[[-22  13  -4  25  35]
 [ 20  13  10  12  25]
 [-19   0  -1  10 -19]
 [  1 -16  -6 -17  -8]]
=>
[[ 20  13  10  12  25]
 [-19   0  -1  10 -19]
 [-22  13  -4  25  35]
 [  1 -16  -6 -17  -8]]

[[-25  16   4]
 [ -6  13  12]
 [ 16  27   5]]
=>
[[ -6  13  12]
 [ 16  27   5]
 [-25  16   4]]

[[  2 -10  13  -9]
 [  8   4  18 -21]
 [  8  -4  29 -27]]
=>
[[  8  -4  29 -27]
 [  8   4  18 -21]
 [  2 -10  13  -9]]

[[ -3  -8 -10 -16   6   4   4]
 [-25  -1  -5   5  -1  11   9]
 [ 13  12 -15  -1  17  -1   6]
 [-11  -4  17  27  -7  10   3]
 [ -7  -7   3 -19  -9  -1   0]
 [-16  13  -2  12  -6   0   3]
 [  2 -12   6 -14  -7   1   2]
 [ -4  -4  -8  18  18  17  -3]]
=>
[[-11  -4  17  27  -7  10   3]
 [  2 -12   6 -14  -7   1   2]
 [ -7  -7   3 -19  -9  -1   0]
 [-16  13  -2  12  -6   0   3]
 [-25  -1  -5   5  -1  11   9]
 [ -4  -4  -8  18  18  17  -3]
 [ -3  -8 -10 -16   6   4   4]
 [ 13  12 -15  -1  17  -1   6]]

[[ 25  -4  26 -13   3]
 [ -6   7   0 -29  -4]
 [ -4  26  15   1  -8]
 [ 20  -1  21 -16  14]
 [ 22  12  30 -13  -1]
 [ 15  18  33 -11 -17]
 [ 14  27  -6 -22 -13]
 [  6   0  -1   7  11]
 [ 12   5  20 -25   5]
 [ 10  20  22 -16 -13]
 [ 12   2   6  -6  -6]
 [ 18   8  19  -1   8]]
=>
[[ 15  18  33 -11 -17]
 [ 22  12  30 -13  -1]
 [ 25  -4  26 -13   3]
 [ 10  20  22 -16 -13]
 [ 20  -1  21 -16  14]
 [ 12   5  20 -25   5]
 [ 18   8  19  -1   8]
 [ -4  26  15   1  -8]
 [ 12   2   6  -6  -6]
 [ -6   7   0 -29  -4]
 [  6   0  -1   7  11]
 [ 14  27  -6 -22 -13]]

[[ -1  -4  -2  -3   9   1   5  -2   0  -1  -2   6  -2   6   0]
 [ 14   5  -1  -1 -14   3  -4   7 -20  -2  -3 -12  -5  10   8]
 [  2   0 -17   5   5 -10   2  14  25   5  -7 -16  17   2  -4]
 [-17   6   3  -5 -13   6  -5  -7  -5   1   6  -9 -19  -3 -10]
 [-19   9  10  22 -20  12   7  -8 -16  -3   4 -17  -1  -1  -4]]
=>
[[-19   9  10  22 -20  12   7  -8 -16  -3   4 -17  -1  -1  -4]
 [-17   6   3  -5 -13   6  -5  -7  -5   1   6  -9 -19  -3 -10]
 [ 14   5  -1  -1 -14   3  -4   7 -20  -2  -3 -12  -5  10   8]
 [ -1  -4  -2  -3   9   1   5  -2   0  -1  -2   6  -2   6   0]
 [  2   0 -17   5   5 -10   2  14  25   5  -7 -16  17   2  -4]]

[[-21 -25 -14  -4  -9  -9  -7  -7 -16 -19  -5]
 [ 13   7  -8  12   9  13   4   3   2  -1   8]
 [  7 -16 -15  -1  -7  -2  -3  -4   9  -5   7]
 [  4  18  19   5   8   3   7  -8   0   6  -3]]
=>
[[  4  18  19   5   8   3   7  -8   0   6  -3]
 [ 13   7  -8  12   9  13   4   3   2  -1   8]
 [-21 -25 -14  -4  -9  -9  -7  -7 -16 -19  -5]
 [  7 -16 -15  -1  -7  -2  -3  -4   9  -5   7]]
---
[[ -1  -4 -29]
 [  3   7  -2]
 [  0  -4   6]]
=>
[[-1 -4]
 [ 3  7]
 [ 0 -4]]

[[ -9 -13 -15]
 [ 32  19  24]
 [  4   5  10]]
=>
[[ -9 -13]
 [ 32  19]
 [  4   5]]

[[ 27  -7  -8  12]
 [ 28  -7 -10  10]
 [ 26 -11 -12   5]
 [ 10  15  11  26]]
=>
[[ 27  -7]
 [ 28  -7]
 [ 26 -11]]

[[  7 -19  13   5]
 [ 14 -10  18   4]
 [ 30 -11  15   1]
 [ 14 -11  15   4]
 [ 16  -8   6   0]]
=>
[[  7 -19]
 [ 14 -10]
 [ 30 -11]]

[[ 29  22  -2   2  -1]
 [ -7  16  -9   6   5]
 [  2 -14 -14   3 -11]]
=>
[[ 29  22]
 [ -7  16]
 [  2 -14]]

[[-15 -10   6]
 [-28   4  13]
 [-15   9  10]
 [ -7  -2   2]
 [-16   0   2]]
=>
[[-15 -10]
 [-28   4]
 [-15   9]]

[[ 19  23  11  -8 -26]
 [  7  27  27 -22 -22]
 [ 16  31  -9   4  -2]]
=>
[[19 23]
 [ 7 27]
 [16 31]]
---
[[ -9  -1 -26  -9 -22  -3  -1   4   5   5  13  16]
 [ -1   3  22   4  18  11  13  -6 -11   3  -5   3]
 [ -7  20  15  19  13  10   4  -4 -15   1  11  -8]
 [-25   5  -2 -31  -9  11   1   7 -12  17  10   3]
 [  8  -2  15  -9  13   0 -13   4 -21  11  14 -13]
 [ -8  -6  -2  -1 -21 -17  -6  -3  -5  19   3  13]
 [ 22   2   9   2  25   8   7  -3   5  -9  -5 -21]]
=>
[[ 16  13   5   5   4  -1  -3 -22  -9 -26  -1  -9]
 [  3  -5   3 -11  -6  13  11  18   4  22   3  -1]
 [ -8  11   1 -15  -4   4  10  13  19  15  20  -7]
 [  3  10  17 -12   7   1  11  -9 -31  -2   5 -25]
 [-13  14  11 -21   4 -13   0  13  -9  15  -2   8]
 [ 13   3  19  -5  -3  -6 -17 -21  -1  -2  -6  -8]
 [-21  -5  -9   5  -3   7   8  25   2   9   2  22]]

[[ 18   1 -11  -9  23   9   8  -4  -9  19 -21   1  -1  -9  -2   1]
 [-15  10 -10  -6  -8  -3 -10   2   3 -29  12  -9  -6   2  11   2]
 [  2   7  26  11   8   7 -11  26  10 -19  12  -1  17   7   7 -13]
 [ -6  -5 -16  -5 -14  13  -4   2  -2  -7  16  -8  19 -18  27   1]
 [  3  -3  20   7  12  -7   0   5  -4  -5  -3   3  -9   7  10   8]
 [ -7  10  15   3 -15  -8 -13 -12  -2  -2  -8  11   1  28  -8  -4]]
=>
[[  1  -2  -9  -1   1 -21  19  -9  -4   8   9  23  -9 -11   1  18]
 [  2  11   2  -6  -9  12 -29   3   2 -10  -3  -8  -6 -10  10 -15]
 [-13   7   7  17  -1  12 -19  10  26 -11   7   8  11  26   7   2]
 [  1  27 -18  19  -8  16  -7  -2   2  -4  13 -14  -5 -16  -5  -6]
 [  8  10   7  -9   3  -3  -5  -4   5   0  -7  12   7  20  -3   3]
 [ -4  -8  28   1  11  -8  -2  -2 -12 -13  -8 -15   3  15  10  -7]]

[[-25  -9 -11]
 [-28 -18 -20]
 [-23  -1   0]]
=>
[[-11  -9 -25]
 [-20 -18 -28]
 [  0  -1 -23]]

[[ 14  -8  15]
 [ 12 -12  13]
 [ -5 -25 -12]
 [ 18  13  20]
 [ 14 -10  14]
 [ 15  -8  14]]
=>
[[ 15  -8  14]
 [ 13 -12  12]
 [-12 -25  -5]
 [ 20  13  18]
 [ 14 -10  14]
 [ 14  -8  15]]

[[ -3   5  -4   5  14   6  -2  -6  -1   0   8  -5]
 [ -1  33   1  -1  12  -5   4   2 -11  -1 -12  -8]
 [ -4  -1  11   2   4 -11   1  -2   7   2  -5  23]
 [  8   4  14   2   4 -21  -9   2   3  -8  -3  -8]]
=>
[[ -5   8   0  -1  -6  -2   6  14   5  -4   5  -3]
 [ -8 -12  -1 -11   2   4  -5  12  -1   1  33  -1]
 [ 23  -5   2   7  -2   1 -11   4   2  11  -1  -4]
 [ -8  -3  -8   3   2  -9 -21   4   2  14   4   8]]

[[  3   9   4  -5  27 -14  -2   1]
 [ 11  10  10  -3  10 -24  -8   5]
 [-19  -2  -9  12   7   2  -9  18]
 [  8  24  -5   6 -10  -6   5 -13]
 [ 16  -5  10  -8 -22  -1   4 -10]]
=>
[[  1  -2 -14  27  -5   4   9   3]
 [  5  -8 -24  10  -3  10  10  11]
 [ 18  -9   2   7  12  -9  -2 -19]
 [-13   5  -6 -10   6  -5  24   8]
 [-10   4  -1 -22  -8  10  -5  16]]
